In the data rows, the value 128 means zero.
Here is a table of points, one per row:
[ 98 170 114 166 155 123 138 112 146 161  93 174 157  89  86 138 113 112 138 140 129 161 112  99 112 127 146 131 160 131 146 148 147 151 146 125 133 130 169 113 122  76 101 154 152  93 120 195]
[171 144 132 124  67  92 116 124  87 176 128 141 131 131 144 121 129 113 139 130 136 155 111 154 114  77 105 126 162 107 173 138  94 153 120 127 121 123 148 128 145 132 124 132 141 170 130 110]
[101 105 112 128 138 183  62 139 126 154 145 160 139 126 184 142 107 161 138 129 103 124 134 102 146 148 164 126 123  99 110  99 119 109 128 101 136  93 126 146 185 150 165 143 125 122 150 126]
[111 124  94 101 101 121 147  88 131 115  97  93 130 136 112 121 148  96 144  88 127 116 121  71 117 131 122 131 107 119 110 119 140 129 142 176 174 110 117 140 165 106 106 157 117 158 137 122]
[137 130 143 130 130 135 135 168 137 128 106 131 135 141 119 118 113 136 172  98 167  98 130 137 153 162 162 141 108 123 150 139 138 138 166 138 128 117 136 114 120 153 105 142 161 185  86  95]
[146 155 125 140 144 114 116  74 147 128 158 102 109 102 104 144 134 103 146 119 113 134 145 142 139 157  87 142  99 138 111 102 130 110 168 119 101 131 116  62 183 144 158  89 148 144 131 176]
[124 146 162 149 109 125 162 144 136 155 156  96 125 113 124 153 170 134 122 160 135 132 144 132 167  90 125 181 132 108 104 110  99 125 134 116 146 144 158 101  95 167 144 123 127 143 157 140]
[109 113 162  95 119  91  99 109 197 101 131 114 145 170  88  76 122 147 108 189 128 152 142 128 106 120 139 151 121  78 163 139  96 113 111 147 117 120 132 103 118 149 141 105 128  89 118 136]
[123 149  94 131 140 118 122 141 139 129 123  69 105  96 144 130  96 120 123  87 102 157  84 119 146 128 149 106 130 138 120  94 150 105 107 164  95 140 150 131 111 159 116 159 135 103 102 100]
[109 142 172 105 128 124 150 139 133  91 134 122 155 136 109 124 126 119 140 105 124 146 119 105 109 123 131  58 130 105 144 137 166  70 148  90 112 145 107 141 107 155  99 148  89 151 129 130]
[169  93 152 115 141 111 142 119 123 119 114 116 141 154 143 155 159 110 170 159 158 143 167 126 113 138 122  95 182 188 125 102 105 130 173 133 140 145 138 147 155 117 119 179 129  95 131 121]
[118 128 139 152 112 128 102 188 171 101 117 112 113 106 107 111 109 131 125 122 132 100 125 110 161 109 114 136 190 176 115 143 131 104 126  81 136 107 133 158 165 128 145 116 133 152 109 110]
[157 136 137  93 132  80  80 114 102 149 122 116 156 114 135 141 145 186 132 110  86  96 134  72 130 115 107 135 135 142 146 127 105 135 117  99 131 136  94 133 140 127  98 100 154  98  81 115]
[161 119 113 109 150 118 158 155  90  99 109 154  96  98  87  76 127 158 107 104 146 126 148 116 148 155 153 130 112 152 148 126 125 147 115 104 139  96 129 129 145 177 149 126 109  92 136 117]
[111 152 123 127 136 117 105 130 106 182  89 105 172 149 149 100 165 121 109 152 169 195 151 107 120 113 125 135 117 133 129  83 160 132 108 121 151  97 182 110 123 166 141 109 139 147 115 123]
[ 58 135 179 126 214 130 130 103 117 140 173 125 121 127 141 121 165 109 129 104 140  87 143 128 135 127 114 135 148 128 115 170 142 150  96 145 112 113 152 111 132 115 156 149 137 106 119  98]
[119 123 127 112 129  86 157 145 116 128  98 152 126 168 118 129 106 145 116 120 112  89 102 118 151 126 118 140 117 155  95 126 165  97 149 134 129 166 158 110 137  98 132 147 154 130 127 133]
[111 172 127 104 105 177 131 149 120 111 129 118 141 122 172 117 106 137 123 104 146 134 175 142  98 144 166 166 136 151 102 122 139 143 142 106 110 184  98 104 105 109  90 107 138 101 132 143]
[118 148 110 111  95 109 130 140 150 110 173 164 127 114 148 130 162  91 165 141 117 143 102 153 133 125 150 102 128 145 122 167 165 149 154 112 142 120 130 146 123 132 146 109 110 105  86  93]
[134 156 118 201 112 133 136 127 121 131 141 151 117 150  95 106 146 131 148 135 136  78 133  99  98 149 149 161 169  94 145  89 163 128  97 113 176 169  99 118 127 136 119 113 127 136 154  90]
[149 120 120 114 125 134 107 167 144 111 166 149 127 116 125 148 157 110 149 139 160 172 139 117 168  72 158 174 117  82 151 127 122 112  90 175 135 149 108 134 168  73 122 170 166 113 142 125]
[135  99 140 126  98 159 125  97 133 155 126 103 135  77 134  79 131 151 126 145 119 128 129 172 113 124 116 140  96 115 135 176 161 122 121 131 113 161 118 180 125 133 118 157 142 100 121 171]
[163 107 104 104 163 149 128 112 152 153 137  90 136 105  87 118 123 148 169  94 115 139 153 126 136  92 147 100 144 131 119 132 140 164 126 123 110 173 122 116 128 122 142 131  97 117 153  98]
[126 126 153 155 126 104 146 110  82  93  93 136 112 156 138 107 109 126 142 117 121 134 101 108 143 136 185 112 155 135 132 136 126 190  89 132 109 144  72 189 137 173 222 140 152 136 143 210]
[123 124  75 127 165 152 141 132 122 128 137 132 180 132 163 128  83  92 140 176 111 101 129 131 120 176 137 134 136 154 162 145  91  98  95 147  92 147 125 118 106 145 143  93 122 147 138  97]
[157  91  90 116 164 117 116 175 128 129 100 156 116 158 133 147 137 118 109 107 151  87 123 148 102 118 147 113 145  80  99 131 152  82 155 153 106 118 145 119 120 140  91 124 135 114 144 163]
[122 122 107 137 126 134  84 142  90  82 157 112 165 138 138  99 133 141 108 124 126 139 109 129 128 126  89 133 139 140 105 148 138 125 137 122 110 139 140 129 141 108 120 120 155 149 188 123]
[ 79 122  95  89  95 103 173 115 110 108 132 160 140  98 140 123  81 114 120 121 129 108 145 133 153  96 134 131 141 133 107 132 114 135 134 155 173 148 148 128 153 126 124 137 101 112 110 130]
[107 117 124 123 120 130 138 124 155 135 156 179 110 129 135 132 150 164 128 137 108 130 112 136  99 162 104 120  87 161 132  80  93 107 107 103 126 137 124 130  96 150 119 163 169 108 133 105]
[116 123 118 153 109 123 133 147 138 129 136 117 137 114 136 175 130 108  83 129  94  88 201 124 136 120 124  51 100  96 149 100 142 179 121  89 133 105 143 125 121 109 184 106 177 125 144 135]
[ 95 159 128 107  95 103 131 127 161 150 125 132  85 128 126 128 134 132 140 116 119 156 122 118  75 119 150 128 116 167 134 148  96 116 142 131 101 132 111 129 154 110 157 126 157 155 150 105]
[157 153 148 111 121 122 131 147  96 192 145 109 133 118 105 100  86  92 167 127 120 101 113 133 140 113 115 109 122 155 130 148 126  98  93 107 143  82 119 113  98 120 130 152 126 121 143 125]
[137 105 173 104 142 147 154 108 138 108 148 140 174 117  92 135 100 136 148  98  93 146 125 182  79 110 123 155  98 143 145  85 121 109 125 114 159 106 153 106 191 139 164  82 121 154 105 142]
[131 165 113 104 109 160 139 124  95 117 181 132 125 118  86 128 143 165  80 156 149 128 118 122 135 148 139  93 163 131 121 114 111 100 104 150 111 111 141 142 137  87  92 121 105 132 122 153]
[134  75 138 134 116 149 119  87 127 116 112 165 137 140 112 129  87 116  86 124 161 154 124 140 159 151 143  88 141 135  96 109 132 133  94 121 139 147 104  92 112  98 118 127 150 145 112  77]
[131 129 151 126 115 122 111 139 123 145  92 124  92 135 140 128 133 148 148 113 127 131 114 136 144 161 187  85 134 127 113 179 113 106 131 151 151 106 110  73 141 115 109  56 114 129 113 130]
[143 118 132 129 140 159 112 134 101 142 132 140 128 151 145  91 132 123 109 169 107 127 103 119 170 120 117 118 111 127 142 122 160 132 192 161 166 180 124 100 128  94 126 141 108 116  94 161]
[133 125 120 142 142 121  98 129 117  81  91 130 128  91 101 172  86 142 157 168 100 158 109 115 126 153 135 144 146 102  92 149 119 142 126  90 155 120 152  96  95 105 110 170 127 157 124 141]
[132  82 128 164 125 119 136 131 107 104 181 111 165 114 156 117 150 120 144 123 144 118  96  92 111 159 145 125 111 101 105 132 109 148 139 114 105 128 134 123 117 124  98 122 120 129  89 114]
[146 116 130 123 120  78 174 120 132 157 113  94 123 159 134 119  99 139 143 159 141 132 130 151 118 112 122 158  98  94  93 124 114 150 108  85  62 118 139 124 175 119 116 133 107 133 114 130]
[ 82  76 106 119 164 122 139 117 169 158 108  81  97 104 158 104 153 136 115 155 162 146  94 188 122 124 108 147 152 116 160 115 106 130 104  87 169 136  92 146 142 113 103 112 122 137 131 141]
[187 136 116 172 180  81 128 125 150 124 146 151 121  98 157 128 135 146  98 108 119 156 146 130 107 120 137 128  89 143  95 153 131 113 121 140 167 137 133 164  81  98 155 113  95 154 130 119]
[110 152 104 102 125 109 144 141  97 128 133 105  86 115 119 134 112 169 153 179 155 155 146 120 125  94 111 117 157  95 113  99 137 129 166 148 109 130 126 144 124 160 155 102 132 143 106  90]
[156 135 163 134 133 129 164  96 117 108 102 109 116 116 148 139 138 128 104 112 121  99  67 143 163 141 211 118 144 119 169 105 120  87 179 105 129 118 157 122 135 108 122 107 134 112 160 112]
[137 134 118  83 110 147  83  89 147 115 120 139 126 130 110 112 173 130 143 143 141  74  82 162  91 114 143 119 106 140  84 134 145 159  92 127 114 143 166 146 100 132 122 123 130 127 152 136]
[133 170 113 148 140 119 114 134 134  98 121  98 143 153 157 108 161 107  99 106  83 116 181 163 105 119 158 128 141 148 100 135  85 120 117 138 134 122 143 135  97 110 131 159 111 136 101 145]
[130 111 110 122 126 110 116 122 166 146 142 112 181 109 113 104 108 130  81 125 161 113  93 134 117 118 106 133 123 140 152 145 105 151 179 151 129 137 112 148 115 129 146 118 158 126 166 103]
[152 137 112 111 107 125 165 173 145 131 137 123 146 149 124 152 149 107 125 113 127 154 119 110 178 195 112 113 125 142 100 150 129 169  94 110 138 106 119 141 157 169 126 100 149 100 154 147]
[139 128 145 144 113 143 105 116 135  89  89 171 128 112 145 118 145  75 145 153 152 118 139 105 196  68 109 148 110 148 119  70 121 122 113 124  86 109  97 138 104 155 111  90 117 120 133 127]
[113  90 191 131 135 136 108 154 113 142 149 116 104 138 123 147  93 112 134 136  93 140 143 127 100 121 125 121 121 142 117 130 128 143 121 182 162 160 148 161 114 155  75  97 145 121 167 138]
[135 164 128  87 147 133 148 120 113  89 121 103  75 161 166 127 103 108 159 121 145 140 130  95 125 117  93 145 102 108 160 140 131 126 127 102 159 129 161 148 109  95 127 125 157 104 137 106]
[108 151 140 120 129  90 121 132 113 141 120 171 127 142 141 100 135 141 151  70 123 154 156 174 174 155  83 105 149 100 122 132 109 107 138 122 136 153 110 116 122 134 126 152 119 117 151 120]
[117 113 108 166 119 136 117 140 114 130 171 138  91 121 140  95 104 107 125 138 158 111 135  90  94  97 131 106  97 140 122 130  92 127 147 113 135 101 103  87 130 154 104 153 110 118 153 143]
[ 99 177 144 137 177 127 128 148 132 104  89 153 159  87 117 155 123 155 149 161 107 126 105 149 117 132 112 122 109 127 132 120 117 196 149 152 119  78  93 135 121 119  85 144 104 128 165 121]
[126  74 119 164  92 169 159 143  94 104  76 139 129  96 128 122 160 127 158 105 109 131 127 122 102 148  89 141 152  98 125 135 107  89 129 148 116 105 136 106 105 116 158 107 137  75 138 105]
These points spread out most along one direction. How far along it is each point below, from 0 to 99? The average is 50, and the first point in the table lies past the average. One standard deviation of the points above along it is 16.
[133  88  95 104 125 174 124 141 150 145 138 121 103 173 101  86 139 143 143 126  73 134 127 140 142 133 124 154 134 140 142 118 128 168 157 140 116 107 130 139  73  89 138 156 113 145 129 146] 49
[144 124 151 103 129 142  91 120 127 139 126 161  90 103 115 136 123  67  67 109  97 127 132 113 123 183 129 162 151 102 144 135 104 147 156 111  95 142 151 153 128 158 101 141  83 157 117 105] 58
[119 159  98 173 117 136 123 125 143 135 118 112 139 169 105 163 129 144 163 129 121 107 118 134 167 125 115 104  95 134 142 148  85 117 120 130 142 176 159 162 161 147 118 140  80 109 120 114] 52
[154 152 157 158 157 201 169 127 136 111  72 141 109 126 141 123 154 135  69 146 119 117 136 102 117 107 103  94 113 122 106 174 116 126 104 135 137 143 114 101 173 145 139 149 157 150 110  87] 58
[134 142 131 110 138 161 114 167 130 132 146 137 124 133 128 172 114 103 130  94 177 107  96 103 111 141  76 115 128 106 127  70  94 149 117 127 126 142  97 142 103 130 200 102 127 149  80 233] 45
[126 114 122 140 132 136 172  75 172 131 142 147 137 124 161 126 127 180 131 106 123 116 168 103 157 127 129 116 146 138 137 155 143 123 130 159 110  92 167 163  75 146  84 118 130 198 126 175] 56
[130 114 156 116 105  91 132 165 128 124 116 116 121  89 163 145 159 138 113 152 122 105 153 122 124 167 123 123 112 150 168 117 199 122  95 179 124 151 140  97 124  74 144 177  76 170 142 149] 59
[138 136 159 138 108 130 144 116 150 177 148 120 143 144 132 122 105 111 111 153 110 115 127 128 114 153 117 150 138 102  76 110 142 113 142 153 138  92  73 179 123 100 131 139 123 101 120 104] 46
[119 125 113 138 131 134  81  95 104 130 120 123 127 128  90 135 125 116 146 145 174 121 176 153 118 164 123 132  92 138 138 153 143  94 134 129 119 128 121 196 124 107 139 116 126 122 130 123] 46
[118 122 153 197 108 149 118 129 113 111 133 130 105 169 125 129  97 145  98  83 157 140 112 147 134 135 129 129 122 136 156 107 139 144 140 162  89 116 164 117 130  82  95 118 101 107 103 127] 66
[ 87 111 121 121 127 111 134 118  75 149 127  89 142 148  86 192 177 130  79 132 136 148 137 168 133  84 154 171 106 125 136 147 130 116 136 110 134 102  93 118 100 159 134 137 147 151 107 125] 30
[167 142  98 140 137 116 121  86 158  91 167 120 117 144 131 160 101 127 132 135  99 118 122 193 101 137  94 131 150 134 167 107 173 125 118 128 142  96 100  82 169 182 128 135 163 120  94 147] 36
[134 127 139 115 106 143 117  99 148 146 126 122 147 152 163 194 117 163 102 119 163 144 130 116 113  92 107 164 140 137 141 176 149 141 119 118 146 109 122  89 110 157 168 146  72 101 150 114] 35
[104 110 102 130 139 133 140 145 112 158 135 157 112 161 113 150 141 105 120 142 101 159 118 104 112  89 117 160 121 140 144 125 167 115 116  97  85 136 100 145 138 122 113  80 108 121 133 123] 39
